Where one turn sends some rows of the set: a few examples, then the rows asked
tud: +0.50 -1.28 +0.53 -2.47 -1.61 -1.08 +1.18 +1.42 +0.66 -1.91 +2.27 -1.23 -3.45 -0.14 +0.41 -1.41 +0.31
ragad: -1.99 -0.85 -2.04 +0.87 +3.58 +0.85 -2.61 -0.21 -1.23 +0.31 +1.33 -1.44 +1.93 +2.12 -0.81 +3.74 -0.44
Sini: +0.57 -1.37 -3.55 +0.91 +1.11 +1.33 -3.99 -2.21 -0.88 -1.71 +1.95 -2.74 +0.52 -1.01 +0.12 +1.94 +1.09
Tig: +1.00 +1.60 -2.35 -5.65 +1.73 +0.78 -0.53 -0.51 -1.34 +1.13 +0.72 +1.29 -1.61 -1.12 -0.29 +0.18 -0.35
zudo: -1.43 -0.31 +2.87 -1.49 -0.41 -0.19 +1.23 +1.40 +0.67 -2.53 +1.36 -1.72 -3.30 +0.08 -0.54 -2.16 -1.20
Bur: -1.35 +2.83 +0.32 -4.40 +2.15 +1.62 -1.29 -0.26 -1.22 -0.32 -0.26 +0.61 -0.63 -0.81 -1.29 -1.93 -2.74
Sata: +0.31 +6.08 -1.36 -2.11 +2.03 +0.49 -0.56 +0.29 +0.90 +0.14 -0.43 -1.44 +0.52 +1.92 +0.06 +1.06 -0.02
Vov: +2.18 +0.41 +1.04 -1.51 +1.71 -0.57 -1.09 -0.20 +1.89 +1.32 -2.21 -4.80 -2.00 -2.17 +0.66 -0.41 +1.85
rumak: +0.18 +5.81 -1.07 -2.08 +2.65 +0.80 -0.59 -0.16 +1.31 +0.31 -0.58 -1.46 +0.00 +1.52 +0.18 +1.61 +0.33
kag: +0.71 +5.80 -1.61 -1.90 +2.51 +0.50 -0.64 -0.65 +0.93 +0.90 -0.24 -0.98 -0.38 +1.23 +0.26 +1.19 +0.54
Bonef: +1.29 +1.13 +1.27 -1.73 -0.36 +0.57 +2.40 -0.84 -1.46 -0.02 +1.81 +2.16 +1.19 -2.58 -1.01 -2.16 -0.19
gud: -1.01 +0.69 -1.83 +2.29 +1.07 +0.31 -4.98 -0.37 -1.07 +0.76 +1.79 +0.61 +1.00 +1.59 -0.05 +1.21 +1.19
tov: +0.23 -1.40 -0.75 -1.63 -0.01 -0.44 +3.24 -1.02 -0.48 -0.53 +2.19 -1.27 -4.71 -0.15 -0.47 +0.06 +0.77
Dele: +0.31 -2.48 +1.63 -1.57 +4.56 +1.37 +0.86 +0.71 -0.79 -0.53 -0.39 -0.79 -3.73 +0.41 -0.42 +1.89 -2.52
Tozut: +1.80 -0.47 -1.08 -2.54 +1.78 -0.87 +0.94 +0.17 +0.84 +0.58 -2.51 -6.17 -0.70 -0.93 -0.54 +0.27 +0.56
vifu: +0.54 +0.71 +1.50 -2.31 +0.35 +0.76 +3.41 -0.29 -1.26 -0.72 +1.66 +0.93 +2.15 -2.16 -1.23 -1.31 -1.32
kuzaf: +0.52 -2.67 -0.99 +0.52 +1.64 +0.25 -0.53 -0.23 -1.20 +4.85 -2.72 +0.95 +1.17 -1.82 +0.33 +0.62 +0.40
vad: -1.01 -0.55 -1.73 +1.20 +2.91 +1.12 -4.13 -0.44 -0.61 +1.31 +1.62 +0.08 +0.62 +0.98 +0.48 +3.67 +1.21
biv: +1.46 +0.79 +2.17 -2.06 +0.94 +0.90 +2.51 -1.16 -0.76 +0.65 +2.00 +2.11 +0.13 -3.29 -0.32 -0.46 +0.24
popur: +2.13 -1.04 -1.78 -0.22 -0.76 -0.52 -0.70 +1.16 -1.83 -1.01 +0.93 +0.84 -3.21 +1.50 -0.80 -3.60 -1.09
nep: -0.20 -2.48 -0.62 +4.51 +1.00 +0.59 -1.04 -0.54 -0.01 -2.73 -0.91 +0.65 +0.28 +0.96 -0.16 -0.15 +1.04
Rige: +0.46 +0.25 +2.32 -2.72 +1.47 +1.16 +3.39 -0.77 -0.77 +0.06 +1.51 +1.33 +1.21 -2.85 -0.58 +0.34 -0.74
rugu: +0.41 -3.99 -0.87 +2.91 +2.04 +0.70 -0.10 -0.04 +0.33 -2.45 -0.78 -0.22 +0.63 +1.00 +0.51 +2.66 +1.19
vumob: +0.71 +5.82 -1.84 -1.88 +1.65 +0.21 -0.52 -0.27 +0.71 +0.37 +0.03 -1.16 +0.25 +1.88 +0.13 +0.77 +0.60
rono: +2.73 -0.82 +0.69 +2.26 -0.56 -1.64 +0.36 +0.71 +0.46 +1.65 -0.68 -2.72 -0.62 +1.12 +1.94 -0.32 +3.94
getaz: +1.65 +1.65 +0.35 +0.34 +0.68 -0.44 -1.22 -1.38 +0.95 +0.97 -2.24 -4.48 -2.66 -1.63 -0.84 -3.23 +1.32
Digil: +1.88 -1.32 +0.49 +1.97 +1.87 -0.49 +2.62 -0.86 -0.28 +1.91 -1.20 -3.56 -1.00 +1.35 +0.67 +2.24 +2.85
dun: +0.42 +2.48 -0.45 -5.11 +0.66 +0.51 -2.25 +0.55 -0.94 +0.06 +0.50 +1.58 -0.84 -0.82 +0.07 -1.78 -1.27
zuze: +2.66 -1.58 -0.11 -0.23 +2.39 +0.77 -0.39 -0.46 -1.17 +0.62 +0.94 +1.83 -5.76 -0.27 +0.01 -0.08 +0.36
Zigu: +1.29 +1.23 -1.72 -0.50 +0.77 -0.46 +0.87 -1.40 -0.28 +0.33 -2.46 -5.78 -1.00 -0.12 -2.11 -2.67 +0.20
sof: +0.59 +0.27 +2.00 +3.12 -0.44 -1.34 +0.37 +1.28 -0.01 +0.25 -1.64 -3.54 +0.57 +2.11 +0.58 -2.00 +1.43
sasas: -0.14 -3.50 -1.12 +3.95 +1.68 +0.73 +0.37 -0.59 -0.28 -2.85 -0.97 -0.34 +1.23 +1.61 -0.66 +1.43 +0.38
rad: -0.67 -2.01 -0.23 +1.10 +0.63 +0.04 -0.92 +0.69 -1.32 +3.23 -3.28 -0.07 +3.11 -0.45 -1.05 -1.55 -1.65
mip: -0.49 -2.46 -0.35 +0.78 +2.19 +0.94 +0.21 -0.09 -1.52 +4.20 -3.43 -0.08 +2.01 -0.87 -0.78 +0.52 -1.32
zono: +0.59 -3.42 -0.01 +4.21 +1.32 +0.53 -1.62 -0.35 +0.97 -2.38 -0.85 +0.87 -0.30 +0.45 +0.84 +1.38 +1.69
ripop: -1.51 -0.41 -0.55 +1.67 +2.45 +2.13 -4.72 -1.98 -0.34 -2.18 +0.96 -3.67 +0.95 -1.03 -0.53 +1.22 -0.67
Fof: -1.66 -0.57 +1.98 -0.63 +1.64 +0.70 +3.13 -1.42 -0.39 -1.22 +1.22 -1.98 -4.67 -0.27 -1.27 -0.86 -0.89
rol: -0.13 -1.03 -1.90 +0.76 +0.66 +1.31 -5.09 -0.73 -0.14 -2.57 +1.84 -3.16 +1.46 -0.98 +0.53 +0.83 +0.17
mozon: -0.72 +2.13 -1.21 -4.75 +3.06 +1.72 +0.34 -1.68 -1.92 +0.62 +0.04 +0.74 -1.58 -0.67 -1.72 +0.29 -1.77
muz: -0.40 -0.39 +1.87 +2.95 +1.75 +0.13 +2.54 -0.23 -0.26 +0.74 -2.19 -4.61 +0.43 +2.17 -0.56 +0.20 +0.44
tunad: -0.72 -1.02 -2.34 +1.80 +2.77 +2.19 -3.45 -3.47 -0.98 -1.61 +1.36 -2.98 -0.08 -0.97 -0.78 +2.17 +0.26
sado: +0.01 -1.87 +0.00 -1.64 +1.41 +0.33 +0.63 +2.81 -1.62 -2.32 -0.25 -1.38 -1.17 +2.02 -1.66 -1.55 -3.85
Nes: -2.45 +0.52 -2.35 +2.02 +1.61 +0.61 -3.80 -0.02 -1.69 -0.17 +1.30 -1.01 +2.45 +2.57 -1.30 +1.10 -0.61
sadi: +0.93 -1.91 -0.82 +1.15 -0.03 -0.27 -1.41 +0.54 -1.01 +4.18 -2.52 +1.17 +1.81 -1.20 +0.21 -1.38 -0.11

sasas -> nep
zudo -> tud
Where do these go?
sof -> rono
rad -> sadi
sado -> popur
Rige -> vifu
vumob -> kag
Nes -> gud
rol -> Sini
Tozut -> Zigu
Tig -> mozon

